In the rows, zero is written as 128.
Rotation paths and how fast each direction turns (deg/step)
Each turn is a multiple of 5 degrees from 10 to 175, or 0.
Each row of a path follows its step; steps can be skipped.
path 1
step 1: [128 137 129 124 123 125 126 129 116 120 127 134 131 129 129 126 123 122
 119 127 137 132 127 131 132 122 132 119 125 114 129 126 136 118 124 122
 130]
step 2: [125 129 129 132 125 135 140 124 122 127 127 134 131 127 134 140 127 131
 120 125 126 119 126 127 130 127 139 134 130 118 131 142 130 133 137 128
 125]
step 4: [136 126 124 129 135 129 121 127 130 124 133 116 131 127 125 131 124 136
 131 124 131 131 123 122 138 133 140 138 125 122 128 129 131 134 126 138
 120]
step 6: [131 121 132 127 122 121 122 129 119 122 136 124 146 128 140 128 130 132
 121 129 134 123 128 129 135 128 125 131 129 131 125 126 128 130 137 128
 129]
step 7: [134 127 125 125 132 120 129 122 128 131 125 131 138 124 117 133 127 128
 117 130 125 126 140 127 121 132 122 129 143 121 124 132 125 132 130 124
 135]
step 9: [132 134 125 142 133 126 125 124 124 115 125 123 129 128 118 125 123 127
 128 128 128 127 133 127 120 138 124 125 128 141 129 130 131 127 120 132
 121]
step 10: [124 126 122 128 123 126 128 131 118 131 123 125 133 140 134 115 118 120
 131 131 126 130 126 118 136 129 127 133 131 137 137 135 123 125 123 130
 131]
step 13: [138 128 141 129 131 135 136 125 124 124 128 130 120 124 116 127 127 126
 127 124 131 123 126 125 132 121 132 122 135 128 128 121 131 120 119 138
 133]
Directions:
[130 125 130 128 130 126 132 128 129 128 126 131 127 127 125 129 127 127
 126 126 125 127 126 127 127 129 127 128 126 128 125 128 131 128 130 131
 128] | 70
path 2
step 0: [126 120 128 126 131 131 123 132 143 136 129 130 126 128 126 133 127 123
 136 134 132 121 130 124 118 118 130 130 134 134 128 133 127 129 132 130
 123]
step 3: [137 127 127 130 132 127 126 118 133 129 137 133 129 134 120 139 126 125
 127 131 135 131 126 130 130 126 123 134 134 140 135 128 129 130 124 131
 134]
step 7: [134 132 126 128 125 130 127 121 127 121 128 127 125 129 130 124 128 130
 123 134 124 129 127 123 139 131 121 121 132 135 121 120 131 137 115 124
 118]
step 8: [123 137 135 128 128 128 127 117 129 130 129 139 127 130 129 127 126 128
 121 130 126 129 123 132 121 121 129 127 139 129 123 128 139 135 131 119
 121]
step 10: [132 136 126 128 121 128 132 135 124 128 125 119 131 126 122 129 125 132
 131 134 123 124 131 128 129 117 134 129 128 124 113 130 135 138 124 119
 126]
step 11: [130 132 134 136 128 125 135 121 119 125 126 130 130 127 132 121 122 128
 126 127 132 122 132 136 132 124 131 132 128 133 130 138 132 143 127 124
 136]
step 12: [130 127 121 132 133 129 126 122 123 139 126 123 129 128 129 121 128 131
 121 140 135 118 134 127 125 119 130 122 129 121 132 128 129 136 121 133
 129]
step 13: [122 134 130 134 121 125 121 125 130 143 121 117 130 125 130 125 130 121
 129 137 129 128 128 130 128 125 130 135 126 135 124 137 125 133 128 126
 125]
Directions:
[128 127 127 129 132 130 128 130 127 128 127 128 128 126 129 126 126 130
 127 125 127 128 132 125 128 130 126 125 130 127 129 130 124 129 126 127
 127] | 145
[131 128 128 130 127 130 124 129 130 128 129 129 126 129 128 129 128 126
 131 130 132 129 133 130 127 130 126 130 127 127 128 129 126 125 128 130
 128] | 25
[129 129 129 126 128 128 130 126 131 135 128 128 128 127 128 130 127 127
 125 126 127 127 129 128 129 131 129 128 129 127 126 130 129 125 129 129
 125] | 80
[129 127 128 128 128 127 130 131 125 128 130 125 126 128 124 130 127 130
 128 130 129 128 131 129 127 129 131 129 131 128 131 130 129 132 131 129
 128] | 40
path 3
step 2: [124 123 133 132 133 130 124 124 120 128 118 135 115 131 127 127 135 135
 123 132 119 132 127 129 125 133 133 131 128 133 134 122 131 124 130 120
 127]
step 3: [141 126 123 131 124 132 129 137 125 136 132 130 121 128 126 130 123 135
 128 125 123 135 122 132 121 114 129 129 121 131 125 125 130 126 125 127
 122]
step 4: [130 127 134 127 132 120 123 125 127 129 129 136 135 126 132 122 120 131
 133 132 123 126 134 128 123 128 125 125 117 126 132 122 143 118 125 123
 126]
step 5: [131 129 129 125 125 131 135 127 122 125 126 125 127 126 127 123 117 134
 128 115 115 129 144 126 126 125 128 134 128 134 133 133 127 129 126 130
 122]
step 9: [126 121 126 121 128 127 134 127 122 123 125 138 121 134 131 118 134 130
 130 129 129 126 128 129 126 131 120 120 122 123 139 131 138 131 124 124
 125]
step 10: [128 118 127 131 125 129 129 137 126 130 129 131 129 127 130 136 131 139
 125 127 124 123 135 130 127 118 126 137 132 127 134 141 128 130 126 122
 120]
step 12: [127 127 121 128 129 129 129 134 119 125 133 130 120 127 130 129 121 136
 127 138 126 128 144 132 122 129 129 125 127 133 123 128 127 129 137 137
 123]
step 13: [129 132 125 126 136 119 120 124 128 123 120 135 119 125 121 127 125 139
 134 127 124 133 130 135 137 124 122 134 128 127 123 128 129 120 129 124
 130]
Directions:
[130 132 131 127 129 127 130 124 129 128 126 127 128 127 125 129 124 128
 129 127 131 126 131 131 129 128 127 128 127 129 129 128 127 127 129 131
 128] | 45
[128 127 127 130 128 129 128 132 128 129 124 126 127 128 124 129 126 127
 130 123 126 129 127 129 130 128 129 131 130 127 125 130 130 128 128 127
 129] | 140
[126 127 129 126 126 128 127 127 129 128 127 129 125 131 125 126 128 131
 128 127 128 127 126 126 131 128 126 130 127 130 131 129 124 129 130 127
 126] | 95
[129 127 129 126 128 130 130 128 126 131 127 130 131 129 130 126 126 127
 130 128 130 125 127 125 129 123 127 130 127 128 130 129 131 129 127 126
 128] | 65
path 4
step 0: [122 125 130 134 121 131 117 128 131 133 136 125 135 128 121 120 133 127
 123 137 126 135 126 130 133 136 133 140 125 136 130 134 125 126 132 121
 120]
step 1: [135 137 124 125 135 139 122 135 129 127 139 124 125 128 126 121 122 125
 128 134 132 127 137 124 124 128 127 136 136 118 137 134 128 135 128 125
 128]
step 3: [124 121 121 122 124 135 123 119 124 133 129 144 124 126 122 130 136 122
 131 131 122 132 127 120 128 131 130 128 127 127 117 135 128 123 125 121
 124]
step 4: [136 129 131 128 123 133 122 131 114 132 132 125 125 117 122 124 135 128
 116 137 129 134 133 132 129 135 133 122 129 126 129 137 123 136 127 135
 128]
step 7: [131 129 128 121 119 129 140 126 127 124 139 133 127 127 121 117 135 123
 128 133 130 135 122 124 129 125 139 126 122 118 135 131 131 129 125 127
 125]
step 9: [130 123 134 134 120 121 121 120 120 131 134 135 128 134 131 123 127 127
 122 123 131 132 132 134 131 134 122 131 127 135 121 120 123 123 117 127
 120]
step 10: [129 140 130 130 129 135 131 125 121 127 131 132 123 128 124 122 132 120
 131 137 126 123 128 138 119 132 130 129 130 129 132 123 129 132 114 116
 132]
step 12: [113 117 138 132 130 130 128 128 134 126 135 137 130 130 127 129 121 129
 130 124 126 134 130 118 130 134 126 135 123 123 128 129 128 127 121 122
 118]
Directions:
[126 127 127 127 128 129 128 125 128 128 126 129 133 132 132 126 127 128
 128 129 125 129 129 127 126 131 129 128 129 129 128 129 127 126 127 131
 128] | 115
[129 130 128 128 127 122 127 128 127 130 131 126 130 131 128 125 130 128
 127 125 128 129 127 128 130 128 129 127 124 128 127 129 130 126 129 128
 127] | 160
[130 128 128 126 129 129 132 128 126 127 129 126 126 128 130 125 128 129
 129 128 126 128 127 132 128 130 126 125 130 125 131 131 128 130 129 127
 129] | 120
path 5
step 0: [140 129 126 131 124 135 127 123 135 123 121 130 128 119 125 129 129 136
 132 129 128 124 126 132 129 122 129 138 121 130 128 126 127 131 127 120
 133]
step 1: [139 121 131 126 123 136 131 126 125 128 125 123 127 123 125 127 131 129
 128 125 117 121 129 132 130 129 118 136 126 131 131 127 126 130 129 137
 136]
step 3: [128 120 134 125 131 134 135 125 134 130 131 131 134 129 129 129 133 130
 121 122 131 129 128 127 120 129 125 131 113 131 129 127 121 124 132 124
 133]
step 4: [136 121 129 123 134 131 130 132 136 134 123 133 123 125 130 125 129 133
 131 134 133 129 124 138 125 127 129 133 120 129 130 131 122 129 134 124
 136]
step 6: [135 124 121 126 128 130 136 129 134 130 128 127 124 124 130 135 125 129
 128 123 123 128 128 124 130 121 118 139 123 135 123 132 127 134 121 134
 131]
step 8: [135 122 133 125 126 131 124 126 133 130 124 129 138 130 127 129 134 130
 128 125 121 120 125 131 128 128 128 136 118 127 123 131 127 126 132 120
 139]
step 11: [127 123 128 125 133 129 133 127 140 127 129 128 124 122 132 128 129 128
 124 128 136 126 131 125 130 121 125 133 114 137 129 129 122 136 128 126
 131]
step 12: [143 120 132 125 127 131 129 132 134 133 125 127 126 121 132 127 124 130
 133 130 124 123 133 127 126 128 134 128 118 130 128 129 126 129 120 124
 136]
Directions:
[129 129 125 129 126 129 126 125 128 128 126 126 131 127 129 128 129 129
 127 128 121 127 128 128 129 126 128 129 131 128 127 127 129 129 126 127
 128] | 55
path 6
step 0: [141 118 132 122 128 125 129 126 131 125 127 122 137 124 133 135 130 128
 119 134 128 136 127 129 132 134 129 128 117 128 140 128 133 131 123 120
 126]
step 1: [135 135 135 129 128 120 137 129 132 135 136 135 138 126 128 130 123 123
 133 131 126 126 125 133 123 123 119 130 120 129 131 124 124 140 119 122
 131]
step 2: [126 143 134 126 124 126 132 126 130 132 134 129 125 136 124 129 123 127
 130 126 119 122 134 125 130 125 126 126 134 133 123 124 138 122 116 131
 137]
step 3: [126 128 133 128 118 127 129 127 126 125 121 129 122 130 132 131 129 126
 129 127 120 138 140 128 125 139 134 129 125 123 131 131 144 118 123 126
 123]
step 4: [132 130 130 130 128 128 129 132 133 129 123 122 126 130 137 129 139 122
 131 128 125 130 130 128 128 134 123 132 113 113 134 124 124 133 131 118
 126]
step 5: [141 129 135 120 134 128 129 131 130 127 132 121 132 129 128 128 134 132
 124 132 125 115 124 131 135 123 118 128 121 125 129 126 130 130 117 124
 138]
step 7: [123 142 138 132 123 129 130 134 127 133 128 130 123 135 132 135 121 120
 131 129 119 134 139 125 122 138 130 129 132 128 132 129 123 130 129 126
 133]
step 8: [130 130 130 126 129 134 123 135 129 128 131 118 116 133 123 130 136 122
 134 134 126 127 131 129 132 137 136 141 123 122 130 127 137 127 124 125
 134]
Directions:
[126 131 126 129 130 126 128 129 129 130 128 130 126 130 130 129 131 125
 127 128 129 125 131 126 130 127 125 125 128 130 130 127 126 129 131 127
 130] | 130
[131 127 129 130 128 125 128 124 127 127 128 128 131 126 128 128 130 128
 129 126 129 124 126 127 130 128 128 129 127 129 131 128 125 128 126 130
 129] | 80
[130 131 128 128 129 129 129 128 130 131 129 129 129 127 129 129 124 127
 126 133 129 128 126 128 127 128 128 128 131 130 130 131 127 129 126 130
 127] | 70
path 7
step 1: [135 132 129 138 124 122 131 120 129 125 130 126 127 133 127 131 132 137
 128 127 134 128 127 127 127 126 131 122 121 128 121 120 139 135 138 132
 126]
step 2: [122 123 124 128 134 121 127 127 137 127 132 131 121 125 127 131 138 120
 129 134 123 125 131 128 124 118 135 132 116 122 127 124 131 128 128 126
 123]
step 4: [133 125 122 139 132 126 134 123 135 128 124 119 118 125 136 129 136 138
 129 127 128 127 126 127 123 121 124 130 128 133 128 124 128 128 120 131
 132]
step 5: [120 128 123 131 131 141 127 124 127 129 131 125 128 128 133 129 131 125
 126 139 132 133 127 126 122 114 132 128 129 123 137 131 133 129 135 123
 131]
step 6: [129 124 120 135 124 135 129 133 133 135 124 138 126 120 133 123 134 132
 125 128 123 125 128 123 136 129 124 127 127 130 128 138 118 132 129 123
 131]
step 7: [131 126 119 131 131 128 130 132 123 128 124 115 130 126 131 129 126 138
 118 125 137 132 125 120 124 132 128 129 126 121 136 129 125 121 123 122
 131]
step 12: [126 137 142 127 119 125 125 122 130 132 129 134 127 124 128 140 126 122
 130 121 125 135 125 128 130 129 130 127 125 125 127 132 127 126 133 118
 127]
step 13: [131 131 136 128 119 118 138 132 125 121 131 126 133 132 120 122 136 131
 124 132 120 128 125 128 133 129 132 129 120 126 126 136 128 126 124 136
 126]
Directions:
[125 126 128 127 129 128 130 129 128 128 129 128 128 129 126 131 129 130
 130 124 128 127 129 125 127 127 129 124 128 129 133 128 130 130 128 131
 128] | 115
[131 128 125 127 127 129 130 124 126 129 128 127 128 129 126 130 127 129
 129 126 126 128 128 127 129 129 126 133 130 127 131 124 126 127 128 129
 127] | 100
[130 126 129 129 130 129 127 126 127 128 127 127 127 128 130 129 130 128
 131 123 129 129 126 126 129 131 132 130 126 129 126 128 129 129 128 126
 131] | 135
path 8
step 1: [134 129 127 125 120 142 125 123 133 123 135 127 125 132 125 129 127 126
 124 123 130 133 138 133 130 124 122 130 131 131 125 124 122 133 133 136
 126]
step 2: [121 132 127 119 119 133 135 124 135 127 135 132 132 125 120 127 138 130
 134 133 126 131 130 125 138 129 125 130 127 131 121 125 121 130 129 132
 124]
step 4: [129 126 127 122 120 134 125 133 132 121 127 127 128 122 127 129 131 125
 131 121 124 136 132 130 134 133 119 134 133 135 122 128 118 121 130 131
 126]
step 5: [133 131 127 118 123 132 134 125 126 130 128 128 122 125 121 137 136 138
 128 125 124 135 131 132 138 133 123 129 126 129 130 125 124 135 134 134
 127]
step 9: [126 126 125 121 131 129 137 128 129 123 126 119 121 129 123 128 137 131
 130 129 122 137 129 125 133 124 123 121 130 133 128 123 116 125 126 128
 130]
step 10: [134 125 127 122 121 142 131 124 128 124 127 128 118 126 132 129 127 133
 126 130 134 133 135 129 129 123 125 118 132 136 126 132 123 129 130 129
 132]
step 11: [114 118 129 123 126 136 133 126 134 126 129 126 126 123 126 122 131 133
 126 131 126 135 129 128 134 133 128 131 131 132 123 131 116 132 132 128
 132]
step 13: [129 125 126 123 125 136 127 130 126 121 133 125 127 130 131 127 125 126
 124 126 125 138 131 135 126 126 126 122 129 130 125 129 107 125 130 129
 130]
Directions:
[123 129 128 128 126 130 126 126 129 131 126 128 130 127 128 126 128 128
 128 127 129 128 126 129 131 126 132 126 126 131 127 130 131 128 128 128
 128] | 85
[126 126 127 128 127 128 130 127 128 128 130 129 127 125 128 128 129 129
 129 132 132 128 131 127 125 125 130 128 129 128 129 129 129 130 127 131
 124] | 85
[130 124 129 131 127 129 127 129 128 126 128 127 127 129 130 128 125 126
 131 128 131 130 130 127 129 129 128 128 126 131 129 132 128 126 130 127
 128] | 110
[124 126 126 127 127 124 129 129 126 125 129 125 130 128 126 125 132 125
 129 128 129 128 128 128 129 128 126 130 128 127 126 130 127 126 128 126
 128] | 155
